Each path below is one point turned by a fixed rotation once a step. After each direction that follows a path, write how fast that rotation turns it, in degrees per step (0 if it stays still).
Each turn is a multiple of 5 degrees from 10 to 175, or 0.
Each row of a path follows its step; steps can be skipped.
Rotation 1:
step 6: [-13   6 -22   2  11  21   2  -7  21  -6  -8  -3  12   1  17  12   2  42
  -5  14  -7 -11   2   5  -1  -8  11 -11 -10   4   4  -7  18   8 -16 -12
   9  10  18 -23 -43   3  -6 -13  20  -3   8  15]
step 9: [ -6   4 -16 -20   0   6   1 -21 -15  13   1 -14   6  19  10  16   2  16
   1 -12  21  -1  -1  -1  31 -13  -4 -35   3   9   2   6 -30   9 -26   3
   2 -29   5   4  -6  23 -12  -6  19  -8  14  -6]
step 11: [-13  21 -17  12   0   3   2  -4  -3  17 -19 -11   1   7  21  23  11   4
  14  20  15  -3 -19  -6  26 -36 -24   6   0  19 -15   4 -10  14 -17   8
 -13 -17   2 -12  -6   6   2 -13  21   8   3  20]
step 13: [  2  -3   0  21 -10   9  22   2  -4  24 -14 -12  -6  18  12   0 -13 -12
  -4  19   6   3  -7  10  18 -22 -16  -4 -16 -25 -17  10  -2   9 -20 -14
 -21  -9  17  -7  -6  19 -20  19  17  17  22   9]
step 14: [-30  22 -35  21   3   6 -33  13  13  -6   3   5  26  33  -8  -8   4  12
  -3   7  11   1   5  -9   1 -11  -7 -32   7  -6  -3   5   5  15  -1  -6
  17 -13  10  24  -4   5  -3  -4   1  -2   6   5]
step 15: [ 14 -25  -9   2   8   6  24 -16  17  19  -8  -2   0  -3  -2  12   2  14
  10  -2 -15  -4   6 -15  24 -15 -14 -16   2 -11   2  22  -1  10 -13 -10
  10 -19   2   8 -25  27   3  20  38   9   8  11]
step 18: [  8  11 -22  -5 -12   1   6  18  17  -1  -8 -22  -3  16   4 -19  -7  30
   9  10 -11 -11  -6   9 -11 -16  33 -38  -7 -11   0  -9 -13   9 -30  -6
  -5  -4  18   2  -7   7 -17 -12  19   4  -3  10]
step 19: [-21  16  -1   4 -10  16 -13  -9   4  -6  -8 -22   6 -11 -13  23   3  -9
   8 -10  12  28   2   0   9  -7 -32 -18  -8 -23  -2  25 -12   1 -12 -26
  -8  -2  32   6   8  20  -4  10  15   5  14   2]
Directions:
[-2 -6  5 -1  2  2  2  8  6  0  1  8  5  8  1  0 -6  2 -2  3  1 -2  7  3
  1  1 -3  1  0  2 -2 -2  8  0  7  4  5 -3  2 -1 -3  4  3  5 -1  3  9  6] -> 40
[ 0  2  0 -2 -5 -2 -2 -6  7 -1  2  2  2 11  3 -4  6  3 -5  6 -1  6 -1  1
 -6  7  5 -2 -4 -1  8  2  3 -3  3 -1 -2 -3  1  2 -2 -6  2 -4 -1  5 -6  6] -> 175
[  1   6   4  -1   2  -4   2  -2  -4   3   1   0  -3   4   9  -2  -3  -3
   0   0  -4  -3  -2  -1  -2  -1  -1  -9   0   3  -5  -4   3  10 -11   5
   1   0   2  -9  -2   3   3  -1  -7   2  -6   4] -> 155
[-3 -5  4  3 -3 -4  3 -5 -1 -3  1  9  3  2  0  1  9  5  6 -6 -2  2 -2  2
  9 -4  2  6  4  3  0  2  1  4  0  2  8 -4 -5 -3  1  2  5 -3  6 -4 -7 -1] -> 65
[-1  2 10  3  0 -2 -4 -5  2 10 -3 -2  1 -1  1 10  1  0 -3  0 -4 -3 -1  5
 -2  5 -6  1 -7  1  0  8  4 -2  1 -2 -3  3  0  0 -7  4  4  1  6 -2 -1 -6] -> 170
[ 1 -7 -8 -2  0  3 -6  0  6 -9 -8 -3  0 -1  1  5  3 -2  2  0 -6  3  8 -8
 -4 -2 -5  3 -4  2  0  5 -1  1 -6  3  2  1  0  1 -2  4  7 -3 -4 -2  0  4] -> 80
Rotation 2:
step 0: [ 27   5 -22  11 -29  -7  -8  13  16  -2 -19  14  10  -2 -42 -14  23   6
 -17  13  12  13  14  -1 -10  -5  18  10  11  10  13   0 -15  -5  12  11
   4   7  15  -2   6 -11  -2   5  -1  14  11 -23]
step 3: [ 11  -6  -1  -5   2   4  17   2   5  12   5  -6  26 -11  -9  -2  19 -11
   6  12  29  -7  15 -16  -4  37  27   5  -5 -18   7  29   1   1  25  23
  -8  -4  14  -2   7   8  -3   1  18  14  12  18]
step 8: [ 12  -1   4   0 -18  20   5   0   4  -7  13   0  25 -18 -29  -3  10  16
   2 -21  10   6 -11  10  -6 -15   8   2 -24 -21 -37  -3 -29  16  19   5
  22 -12   2   0   0  -9  16  -5  -9 -16  -4  -1]
step 12: [ 14  14 -24 -15 -41  24  -7 -12  31  -2   7   3   9  -4  10  -9   6   5
   5  -7 -26  -5 -18   6  -2  24  27   6   7  16  -1   2 -26  -8  13 -18
   1  -6   2  -5 -11  -7   5   1  -6   3 -16  -4]
step 14: [  3  -1   3  39   3 -17  12 -11 -13   5  -4 -24 -10  -9 -38   6 -20  -5
  -9   4 -17 -11  -8 -20  16  24  -6  -3  11   2 -15 -26 -12   6  -7 -13
 -13  -7  -3   9   6 -16 -14  -2  15  15  -5  -2]
step 18: [ -3  -6  12  18   7   1 -10 -14   8  -7   3   8   1   7 -42  -6  12  11
  18   1  24   5  12  -2  17   2  23   4   7 -13  -7  -3   1   6   0   0
  18  32   7   6 -13 -23 -15 -14  24  27 -18   0]
step 23: [ 10 -18   3   6  -8  14   2  29  13   9   3 -13  11 -24 -27  27 -23  11
 -17   0  14  19  15  -6  23  -3   4   6 -18   2   2  24 -12 -24  -3   7
   5  15   0  12  -2   5   6  -2 -26  10  11 -17]
step 24: [  1   4  23   4 -16  21   6  -1  -9   2  -7  10  -1 -23  16  -1 -19 -16
  -5   3 -18  24 -28   2  17  24   4   5 -18 -10 -22   6   6   4  12  -5
  16 -21 -23   8   9 -10   9   5   6  15 -28 -18]
Directions:
[-4  3  6  2  5  2 -3  1  0  3 -4  9 -6  7 -2 -2 -6 -1  1 -5  5 -9  7 -6
 -6 -1  4  0 -5  0 -1  7 -4  2  1 -1 -1  0  8 -4  2 -3  0  0  5  2  3  2] -> 25
[-8 -2 -1  1 -1 -2 -8  1  7  7 -3 -5  3 -1  0  0 -3  4 -2 -4  5 -2  2  5
 -2  1 -7  6  2 -3  6  1  0  1  2  6 -5 -3 -8 -4 -2 -2  3 -2 -2 -1  8 -8] -> 175
[  5  -3   0   0   5   5  -6  -3  -1   2   3  -6  -6  -1   5   1  -1   7
   4   0   1  -2  -4   4  -2   1   5  -3  -4   3   0   0  -2   0   0  -5
   3   2   7   4  -3   1  10   3 -12   1   5  -5] -> 100
[ -4   3   7   0   7  -5   1  -6  -8  -2   4  -3   0   1  -4   1   0   1
   3  -4   3   0  -2   3   1  -2   4   5   7  -6   6  -1   0  -5  -5 -10
  -2   0  -1  -4  -4  -1 -11   3  -3   0   2  -2] -> 90
[-9 -3 -2 -4 -4  3  4 -1 -2  3  0 -1  5  1 10 -1  1 -7  6  2  7  1  0 -3
 -6  0  3  1  6 -5 -5 -2 -7 -7  2 -3 -3 -3  0  2 -3  0  7  7  3 -6 -2  2] -> 80
[-3  3  3  6  8 -3  2 -2 -3  0  1  0  3 -7  1  2  4  0  2  7 -2 -2 -6  0
 -4  4 -7  4  3 -1 -2  9 -3 11  2  1  2 -8  2  1  6  1  3  6  1  3 -3 -3] -> 140
[ 5 -3  7 -4  6 -1  0  7  0 -3  4  1 -2  1  0  1  3 -7  0 -7  6  6 -6  0
 -2  0  4  9 -4  3 -3  6  3 -5  3  3  2 -3 -8  9  4  2  2 -1  0  1  4  0] -> 20
Rotation 3:
step 0: [-17 -21  -4   2 -18 -16  -1  15   7  -5 -18 -10 -16  -4 -29  12  11  -5
 -33  -1   4   5 -10 -12   4  10 -21  17   4  11 -20  -9  22 -33  21  -2
 -22   7 -14   7   9  21  -5  14   9   5   3  14]
step 2: [-16  11  15  17  22   4 -19  14  -2 -23 -14 -17 -24 -12  16  -1  19   0
  -4   8  21 -17  13   9   8   2   6   3 -15  -9  -6 -11 -28   0   5   5
  12 -12 -12  12  19  25 -25 -17  14 -28   1   9]
step 4: [ 17   2  -4  18  18   6   9   3  -2  -8  -4   3   5  -9  29 -24 -14 -40
   6  -5  18  -4 -15  -2  31  -1 -19 -10  12  -7  -5  27  -4   7 -20  29
   7  -6  21  -8   8 -22 -15   7   0   0   2  -1]
step 13: [  2  26  -7  24 -17  -5 -20  -3 -10  15 -13  -7 -10 -20  27  11   8  -1
   7  16  12 -21 -21  24   2  13   6 -11   1  -1  -6  -1 -21   1  14 -15
   2  -8  19  -3  19   0   6   3  17 -35   0 -30]
step 15: [ 28   1   1  13  27  17  -1  -8 -21   2  -9   6  15 -14  -7   0  -9 -30
  -4   0   2  -9   5  24  -6 -26  -4  -6  29   9 -11   6  -8   8 -14  19
   9   0  22  -1 -12  18  19  25   1  18 -21 -13]
step 19: [-15  -5 -22  -9 -18  28 -19  -9  21  -2   3  11   4 -20  16  24   4  10
   1  -9  -2  14  -9  -2   5  25   8  21   8   5   2 -17  30  -7  -6  -1
 -20   2 -27  -6 -10   5  -8  -7  38 -14  -8  -9]
step 21: [-14 -23  17 -12   7  10  -2 -21   0  -4 -15 -44   3  -7  -9   7  25  -3
  -4 -18  18 -16 -21  30 -11   5   7   8   8   3 -10  16  -2  10  22   0
  -1   4  21 -12  14  10 -12  -6  16  -3  14 -22]
step 26: [  0  -7 -19  -9  43  -9  11 -16   5  -1 -20  -1  11  -6 -13  -4 -16  13
  -2 -10  -7  -5  -2  27 -20 -16 -12  13   6  26  12  -7   8 -23 -24   8
  -4 -12   5  19  12   2   0   4  24  19 -17 -15]
Directions:
[  2  -8   0  -7   0  -2 -10   5   2  -4  -6   3   1   0  -4  -2   1   1
   3  10  -7  -1   1  -3  -7  -1  -5   6   2   3   1  -7   5   3  -3   3
  -1  -4  -3  -3   6   1  -2  -2   1  -2   0   4] -> 40
[  2  -4  -2  -2  -1   0  -1 -10  -2   1   2   4  -5   1  -1  -1  -3  -1
   0  -9  -1  -2  -4  -7  -7   3  -2  -7  -5  -2   2  -6  -1   1  -7   8
   3  -6  -3   3  -3  -3   7   0   1   3  -7  -2] -> 35
[ -3   0   0  -7  -8  -2  -7   3  -3  -2   4   1  -6   2   1   2 -10   4
   2   2   4  -1  -1  -4   9  -1  -5  -4   3   4  -3  -3   7  -8   3  -8
   3  -3   2   5  -2  -1   3   0   0  -1   1  -4] -> 60
[-1 -5  3 -6 -5  1 -1  2 -5 -1  1  1 -3 -3 -1 -5  5 -2 -5 -3 -5 -9  3 -1
 -6 -3 -1  0  8  0 -9  5 -3 -2  5  4 -6  9  3  2 -7  1  4  0  1  2  2 -1] -> 120
[ 3 -5 12  8 -1 -1  2  1 -6  2 -3 -2  2  6 -2  1 -6 -1  1 -2  2  8 -4  5
 -3  3 -9  3 -1 -1 -4  1  8 -1  2  6  0  2 -2 -1 -4 -3 -2  4  6  3  4  1] -> 100
[ 5  0  0 -2 -3 -4  6  1  1  3  4 -1  1  0  6  6  7 -2 -6  2  5  0 -9  3
 -5 -3 -7  4  1 11  5 -5 -4 -1  0 -3  0 -1  2  4 -6  0  1 -6  3 -3 -3  6] -> 55
[ 1  1 -4 -2 -2  7 -7 -1 -2 -3 -4 -3  6  6  4 -5  3  4 -5  0  4 -5 -2 13
  0  1  2 -4  3 -2 -1  2  4  3 -1  4  3 -7  4  9  1 -6  0  0 -1 -1  1  5] -> 130
